X =
[[118 148 129 125 122 146 119 109 121 106 119 148 142 107]
 [121 137 127 129 124 137 122 119 123 118 123 134 135 116]
 [128 117 123 133 127 119 128 140 128 138 134 116 118 136]
 [135 111 127 123 131 110 133 139 132 141 131 114 114 143]
 [114 114 107 145 112 125 114 145 113 132 147 113 108 126]
 [147 114 142 105 145 105 146 121 145 140 110 115 128 145]
 [117 117 112 136 114 124 116 141 115 128 142 119 110 127]]
Counting starts at 0.
The top-left entry -> 118
The entry in row 0 and column 2: 129
The entry at row 2, column 0 is 128
Give the entry in the bottom-right corner.
Answer: 127
Give the entry at row 2, column 2.
Answer: 123
Give the bottom-left entry.
Answer: 117
Give the entry in row 0 and column 1.
Answer: 148
The entry in row 1 and column 2 is 127
Give the entry in the top-right corner.
Answer: 107
Give the entry at row 1, column 0.
Answer: 121
Give the entry at row 2, column 1.
Answer: 117

[[138 123 134 130 132 120 124 123 142 128 143 126 129 139]
 [121 127 127 130 139 121 129 115 146 118 125 141 128 121]
 [132 139 122 124 122 134 130 136 125 129 122 113 127 117]
 [141 138 128 119 129 137 129 132 133 123 134 106 128 122]
 [141 132 124 130 128 144 124 127 110 126 133 131 129 121]]
Rows and columns are numbered from 0.
The entry in row 2 and column 0: 132
The entry in row 1 and column 1: 127
The bottom entry of the column that holds the smallest entry: 131
The entry just right of the largest entry: 118
The entry in the bottom-left corner -> 141
The entry just left of the largest entry is 115
Which number is the bottom-right entry?
A: 121
The entry in row 0 and column 0 is 138
The entry at row 0, column 2 -> 134
The entry just left of 117 is 127
The entry in row 1 and column 0 is 121
The entry directly below the largest entry -> 125
Which number is the top entry of the column that holds the largest entry?
A: 142
The entry in the top-right corner is 139
Which number is the entry at row 2, column 2?
A: 122
Which number is the entry directly above 115?
A: 123
Which number is the entry at row 0, column 1?
A: 123
Which number is the entry directly below 118?
A: 129
Which number is the entry directly above 119?
A: 124
Which number is the entry in row 2 and column 1?
A: 139
The maximum is 146

W =
[[134 120 121 123 119 122 125 139 125 122 137 126 131 138]
 [139 117 117 117 111 119 119 144 121 118 144 123 127 144]
 [127 124 124 133 131 123 132 121 132 123 121 132 131 124]
 [106 146 147 119 131 146 116 119 114 146 120 112 109 114]
 [143 113 114 115 107 116 117 148 120 115 149 123 128 149]
 [122 135 135 124 130 134 123 124 124 134 126 123 120 122]
 [126 128 129 121 123 130 122 133 121 130 132 122 123 130]
 [137 118 119 116 111 119 118 142 120 119 143 122 125 142]]
Indices start at 0.
Give the entry directly below 148.
124
Give the top-left entry.
134
Give the bottom-right entry.
142
The entry at row 2, column 0 -> 127
The entry at row 1, column 0 -> 139
The entry in row 0 and column 2 is 121
Give the entry in row 2 and column 2.
124
Give the entry at row 1, column 1.
117
The entry in the top-right corner: 138
The entry just right of the smallest entry is 146
The entry in row 0 and column 1 is 120
The entry in the bottom-left corner: 137
Give the smallest entry.
106
